In the data rows, 128 means zero.
Here are some numbered points:
[ 81 143 171  88 191  49  90  67 234 215 135 177  61 199 118 220 129 140 165 102  89 173 229  85 125  64  72 149 165  52  72  91 215 215 167 134 118 209  93 116 154 134 164 163  67 125 123 129 135  96 186 209 185 253 199 126 124 217  62 255 195   0  78 130] 0
[ 86 112  85 115 103 125 130 138 141 118 108 104 153 143 153 112 147 117 152  84 122 119 138 132 136 125 127  97 116 133 125 156 142 126  64 129 147 145 103 147 120 146 131 109 119 172 112 130 134 151 109 116 121 134 121 138 118 136 149 127 130 107 114 110] 1
[134 151 165 112 165  77 139  73 157 156 157 134  67 164 123 143 134 145 119 128 106 174 204  98 109 146 119 132 151  78 119 107 164 179 145 124 127 172 118  98 148  99 128 147 115  90  98 155 115 114 166 177 158 199 162 137 151 149  98 203 169  62 104 128] 2
[ 64  64 120  99  49 188 131 117 173 190  98 107 118 155 161 130 198  46 163  80 149 111 165 130 113  68 112 187  93 105  60 103 132  97 110 116 155 104  76 126 165 171 191 124 110 181 133 170 138 143  99 142 118 113  81 140  88 150  88 210 121 125  69 123] 3
[118 139 173 153 109 106 110 107 135 105 205 156 131 152 107 142 131 157 124 102 169 107 104 134 141 105 110  89 133 143 132  88 187 167 106 127 128 175 192 146 127 115 103 165 176 141 167 109 170 106 106 142 194 201 132 149 179 149 134 109 137 134 131 182] 4
[134 138 127 125 134 114 115 131 125 130 119 117 125 110 100 100 117 135 132 142 123 127 126 123 114 146 138 129 130 142 126 133 122  98 129 117 126 137 130 134 147 129 120 101 130 151 135 120 120 121 124 130 121 131 134 132 121 143 134 130 135 135 126 149] 5
[105 103 127 113  96 166 134 139 153 164 113 109 114 140 152 123 169  79 124 119 140 127 148 132 107 109 118 145  92 127  91 124 116 109 115 124 145 109  92 106 144 166 140 109 121 135 112 155 116 153 110 133 124  93 104 121 104 130  92 154 135 137  94 106] 6
[143 133 131 116 136 130 135 125 121 128 125 139 124 139 117 129 139 124 122 136 121 127 114 124 128 132 123 136 137 120 139 131 147 131 124 128 121 132 141 119 139 119 139 131 132 116 141 117 135 116 125 127 145 126 102 127 113 111 114 120 112 120 123 147] 7
[127 105 103 110 118 162 151 148 142 148  84 126 129 129 148 129 134 119 122 138 112 120 103 133 123 155 129 167 142 112 138 163 112  92 151 128 154 101 107 114 134 131 173 113  88 130 102 154 126 153 124 115 100  90  99 112  99 112 132 148 129 135 107  96] 8
[120 111 126 112 115 138 122 155 130 109 104 117 154 108 141  93 139 111 140 143 127 106 104 134 138 113 136 128 128 135 131 151 128 109 127 105 142 105 128 120 128 137 135  86 133 167 133 111 130 142 129 143 104  91 102 126 106 140 131 129 111 135 118 139] 9
[167 126  55  87 116 170 169 198 108  30  72 112 172  44 153 114  99 111  80 242  78 112  49 116 207 192 200 175 174 139 221 239   0  23 185 144 136  43 121 116 110 103 115  54  72 120  82 156  93 129 185  93  79  54  79 184 102  92 204  66  38 155 116  83] 10
[ 97 106  80 139 129 143 100 138 135 129 119 120 148 118 156  94 147 104 149 113 145 113 118 128 135 111 125 119 127 147 119 143 133 114 107 141 135 141 114 138 112 140 156 119 115 172 125 134 115 161 106 120 111 114 136 138 120 141 145 126 125 104 118 115] 11
[116 131 135 145  58 119 171 108 109  29 199  73 116 131 120 167 103 143  66 104 159  87 122 142 213 123 166  72 157 124 171  95 118 104  81 164 138 132 170 130 141  83  68 128 191 120 108  81 129 125 129 120 212 173 146 180 217 125 208  17  80 129 156 129] 12
[150 137 122 102 181 130 148 125 115 162 144 130  72 134 120 148 102 140 109 142 102 185 220 109 122 150 146 144 135 102 113 119 156 131 150 148 124 137 105 130 120 111 111 142  87  62  70 123 123 115 203 144 118 143 162 132 119 115 125 147 154 103 108 107] 13
[ 68  81  89 114  71 137 115 152 162 128 110 105 138 145 182 134 155  88 164  78 157 111 174 141 146  72 111  91 115 124  97 128 167 104  70 161 150 153  71 138 138 170 133 104 108 188 121 162 152 150 108 140 104 127 142 123 109 149 125 148 128  94 110 116] 14
[202 179 151 169 112 143 206 128  25  97 206 129 124 130  78 102 128 193  41 139 180  86  92 163 103 209 141 118  96 163 130 115 127 146  73 130 108 115 185  89 150  97  91 169 189   9 109 124 119 126 105 107 134  91  68  93 158  52 157   0  83 229 181 137] 15
[147 153 168 121 166  87 129  78 151 181 141 151  92 162 111 179 111 156 119 136 107 179 174 123 126 132 102 126 136 101  99 101 178 180 136 149 136 163 133 102 141 119 124 172 113  76 119 120 127  99 162 169 166 219 159 145 131 143  96 186 159  71 103 137] 16
[116 108 118 129 113 146 128 130 141 116 112 111 153 121 145 101 113 135 160 112 121 129 106 121 122 123 119 120 144 144 111 151 129 108 129 127 139 114 127 129 102 150 128 115 147 169 124 134 143 147 119 111 118 115 130 126 125 144 143 144 113 131 122 136] 17
[142 128 126 120 123 139 137 154 121 142  90 119 147 126 126 125 138 139 128 140 124 134  95 122 131 135 131 143 141 115 135 169  95 111 148 123 126 103 126 120 122 119 128  92 108 132 134 153 101 112 139 131 112 130 116 132 100 123 143 128 130 123 116 133] 18
[ 97  90 115  95  83 140 128 150 162 158  61 117 147 137 152 130 176  99 128 121 150 111  97 120 133 102 106 162 137 118 141 138  87  98 112 135 143  94 111 112 128 135 172  72 109 187 153 151 129 137 110 102 100  95 103 141  99 105 116 156 116 131  98 134] 19
[133 137 117 123 125 145 148 121 131 148 123 139 106 144 125 116 137 116 113 123 143 114 133 128 131 142 132 138 122 133 113 147 121 132 132 127 123 124 133 126 145 129 161 114 126 114 131 143 125 144 133 116 129 107 121 121  95 107 109 141 126 128 123 121] 20
[ 75 111 128  67 143 107 133  91 237 177 154 117  36 123 175 187  46  78 133 132  35 197 255  63 162 108 187 153 171  62 114  84 130 118 236 122 134 130  64 134 159 102 130 166  78 100  80  88  90  90 251 213 165 211 226 200 179 208 105 240 123  19  68 103] 21
[ 83 102 108 135  48 143 137 104 127  61 170  92 110 117 139 160 113 122 114 110 154  84 135 112 216 107 149  67 145 111 141 118 131 125 102 168 159 129 136 143 140 101 116 120 167 157 116  98 155 130  94 126 182 165 142 159 183 153 174  93  90 126 131 126] 22
[170 161 159 168 132 139 201 100  42  96 173 146 100 146  76 126 118 171  61 125 160 120  97 173 133 183 147 100 110 137 120  99 127 149  97 131 132 130 178  97 148  92  97 168 177  57 117 138 117 106 129  85 174 124 116 107 144  73 142  37 105 192 173 139] 23
[103 111  96 129  94 140 106 154 146 129 114 103 134 126 150 140 159 119 160  78 145  96 154 130 144  99 104  76 107 116  97 119 137 115  81 129 164 156  87 153 109 164 138 101 110 194 105 149 143 168 108 147 108 129 136 121 107 136 127 138 149  95 116 100] 24
[133 123 101 110 109 135 120 152 154 105  76 126 171 116 141 115 161 101 125 169 128 102  61 134 131 127 135 147 148 130 160 174  85 101 137 123 132 104 111 112 132 139 145  62  94 177 128 133 124 134 118 104  94  82  69 146 115 118 129 134  95 126 120 124] 25
[ 54  85  98 111  71 163 101 158 198 156  85  91 127 124 156 130 180 102 149  88 151 122 150 109 138 107 110 114 132 124  97 124 118 106  88 146 173 123  67 152 103 178 164  92 102 203 163 144 143 170  97 134  97  86 116 133 100 158 102 172 141  98  99  97] 26
[155 162 158 144 145  82 173 107  99 122 175 129  91 162  83 173 124 136 100 133 141 115 125 135 127 145 118 102 129 119 131  94 148 192 117 123 114 143 167 123 150 108 126 169 176  82 118 124 123 101 134 139 188 186 136 113 158 128 123  88 142 151 155 137] 27
[191 172 154 153 174 127 190 128  49 141 155 154  81 140  95 102 133 175  72 131 148 138 135 170  83 193 130 138 107 136 113 137 129 163 109 130 101 126 153  79 131  85 126 188 156  26  86 149 123 130 120 110 122  96 111  88 110  79 126  76 130 172 177 121] 28
[123 131 148 133  89 133 172 115 117 133 144 111 111 142 118 141 138 129 103 100 150 129 144 133 133 137 119 113 125 114 114 121 126 111 107 123 142 114 135 116 135 121 122 130 150 131 119 126 127 128 100 118 161 123 116 131 138 107 130 103 124 141 133 128] 29
[148 140 125  98 163 137 137 120 127 138 111 128 119 137 128 128 122 138 104 131 124 161 168 135  96 143 133 136 119 104 121 138 116 131 166 129 125 125 118 108 126 129 126 138  99  86 106 129 109 155 169 137 112 107 126 105 108 119 132 133 151 124 136 107] 30
[125 148 154 121 161  93 104 131 137 149  97 147 146 140 109 134 156 134 137 167 114 121  83 120 128 115 103 129 146 126 133 158 120 158 135 112 118 149 141 113 126 123 138 115 122 143 145 137 127 106 138 150 137 148 132 130 116 152 112 162 144 123 111 145] 31
[ 75 118 178 129  38 128 173  55 134  59 178  77 117 139 106 170 100 128  79 116 162  52 109 135 214  95 174 119 154 115 136  80  92 109 105 138 134  93 182 149 160  93  77 140 210 132 134  76 126  90 103 119 251 208 143 187 229 146 175  59  53 152 125 166] 32
[144 107 116 134 144 141  97 142 116 124 119 116 166  92 164  99  95 125 149 163 129 110  95 131 113 126 147 140 116 172 150 166  98 109 164 102 113 109 152 148  87 133 124  98 132 154 166 109 123 129 137 122 101 101 124 159 124 123 126 121 125 147 122 142] 33
[107 108 134 140  71 145 152 112 108 112 161 113 120 154 120 137 141 116 109  93 149 105 145 145 126 131 121 125 106 139 118  97 126 118  85 148 137 118 138 122 146 125 117 128 151 118 119 130 144 139 119 126 146 120 112 149 160 122 123 111 126 139 142 135] 34
New points follow, each followed by the numbers of its five nearest points above by angle, seen from the average point of the numbered points, nearest first.
[191 146   2 122  56  74  66 116  49 139  66  96 213 144 106 192  38  84 123 119  98 150 164 156  48  59 116  58 127 112 136  74 160 134  76 191   0 108   0 122 159 150  43  74  23   0 170 139 255   0  42   0 116 143 197   0 190  50 255 183 142 108 207 142] 14 13 1 30 5
[112 131 160 133 128 115  96 137 149 124 117 127 143 136 113 104 149 122 124 121 156 123  72 129 121 107 106 115 116 127 127 125 155 139 117 145 130 136 148 143  92 148 115 129 165 179 180 114 123 115  92 117 144 159 131 128 135 142 115 136 127 151 125 151] 4 31 17 5 33
[161 108 168 161 180 130  65 144 123 127 132 161 151  78 132  63  87 131 150 175 109 143  93 109  75 122 132 170 115 165 114 145 122 122 208  74 108 100 183 139  86 120  88 155 143 144 166  98 120 105 125 115 109 106 143 145 116 124  82 153 120 164 140 183] 33 5 31 17 9
[172 171 109 150 186 149 145 152  70 152 114 155 125 142 121  93 148 161 112 122 148 167 168 154  80 177 101 111  97 133  96 142 155 140  93 143 136 135 117  88 136 138 148 124 103  62  92 165 145 169 121 137  90  70 112  76  54  92  93 112 163 150 150  97] 28 30 20 15 13
[165 111 130 156 157 129 101 164 128  97  99 136 187  73 136  67 113 137 137 188 116 119  26 123 129 148 149 166 131 174 178 188  82  87 202  85 117  85 176 149  88 144 121 106 151 158 159 102 119 142 107  86  98  77 106 141 106 113 136  98 113 185 136 149] 33 9 25 10 18
[170 114 155 158 161 152  86 145 133 112 112 128 172  79 133  61  93 143 151 194 129 142  86 131  95 137 144 163 102 163 138 154 102 102 182  74 108 104 155 158  70 132 113 126 150 161 169  82 107 104 140 106 109  92 144 130 101 117 113 131 113 167 148 144] 33 5 9 17 18
[148 144 158 158 143 114  75 140 132 119 100 153 155 125 108 109 153 139 162 131 148 102  70 148  97  93 107 133 118 146 122 132 169 143 121  92 130 165 152 139  98 126 116 108 145 161 172 118 151 122 100 123 139 137 134 122 110 150  90 123 168 139 131 158] 31 5 4 33 7
[152 119 156 154 152 118  87 142 141 130 119 145 163  99 118  80 105 136 152 165 130 124  74 131  90 124 122 155 128 171 137 146 130 120 182 101 107 102 166 135  98 122 107 135 131 151 175 108 130 108 108 122  93 103 101 141 112 113  92 132 156 162 114 160] 33 5 9 31 7
[128 119 135 136  83 168 170 125 103 106 175 104 118 140 128 123 137 142  89 113 154 107 109 125 132 134 133 108 108 139 118 105 136 128  95 131 123 110 152 130 158 119 117 124 172 116 116 127 144 127 106 119 145 131  88 135 143 110 145  70 113 175 138 120] 15 34 23 29 12
[159 125 165 155 154 129  62 134 139 148 133 149 150  61 142  77  76 137 158 171 103 171 100 128  84 106 159 188 127 150 117 127 114 102 225  66  83  86 179 153  97 135 105 142 152 132 168  81  99 114 152 105  99 110 134 171 139 137  92 157 126 165 117 158] 33 5 17 9 18
[159 149 134 142 159 140 171 108  83 151 144 136 104 148  93  99 121 152  90 139 144 156 145 138  97 171 124 126 115  98 119 130 141 144 115 111 117 127 140  97 146 126 131 144 131  51 118 148 132 136 141 138 111 100 119 106 102  80 108  97 147 141 133 110] 28 15 23 30 20
[128 146 135 120 168  99 132 132 153 123 108 131 134 120 131 137 118 116 127 143 104 145 102 121 120 143 140 128 167 121 151 152 136 118 153 114 135 118 136 101 114 124 122 121 101 147 123 128 111  99 152 156 138 139 137 161 108 162 108 146 109 103 124 154] 31 18 5 21 33
[172 160 153 113 182 123 163 115 100 143 161 148  92 156  96 143 136 153  85 136 136 160 159 150 107 177 149 127 143 111 121 111 143 147 112 145 120 142 168  95 144 120 138 153 122  46  96 123 113 107 162 127 125 145 105 105 115 105 117 109 141 145 145 124] 28 23 27 15 13
[139 123 113 137 151 157 107 135 120 140 126 115 138 121 146 107 113 123 146 139 115 129 132 119 126 144 115 118 123 152 137 146 129 114 120 114 135 138 119 142 125 133 123 131 143 133 137 118 119 131 119 120 124 106 144 136 113 112 118 113 145 139 130 115] 33 5 11 17 9
[119 128 134 126 132 118 130 145 129 132 115 136 136 128 131 120 139 156 141 139 137 104 102 127 133 118 128 124 130 134 143 100 132 146 142 113 121 120 135 133 136 124 126 122 124 127 146 130 125 116 123 134 132 139 126 144 112 138 110 127 143 140 139 138] 31 33 5 7 18
[125 133 125  90 159 128 153 109 145 140 124 123  75 132 143 152  83 114 121 167  93 173 189 104 149 137 142 156 165  95 148 156 103 118 162 115 140 115  98 114 126 117 141 146  92 105  75 109 114  89 194 164 149 163 163 165 144 157 146 172 127  68 112 108] 21 13 2 0 16
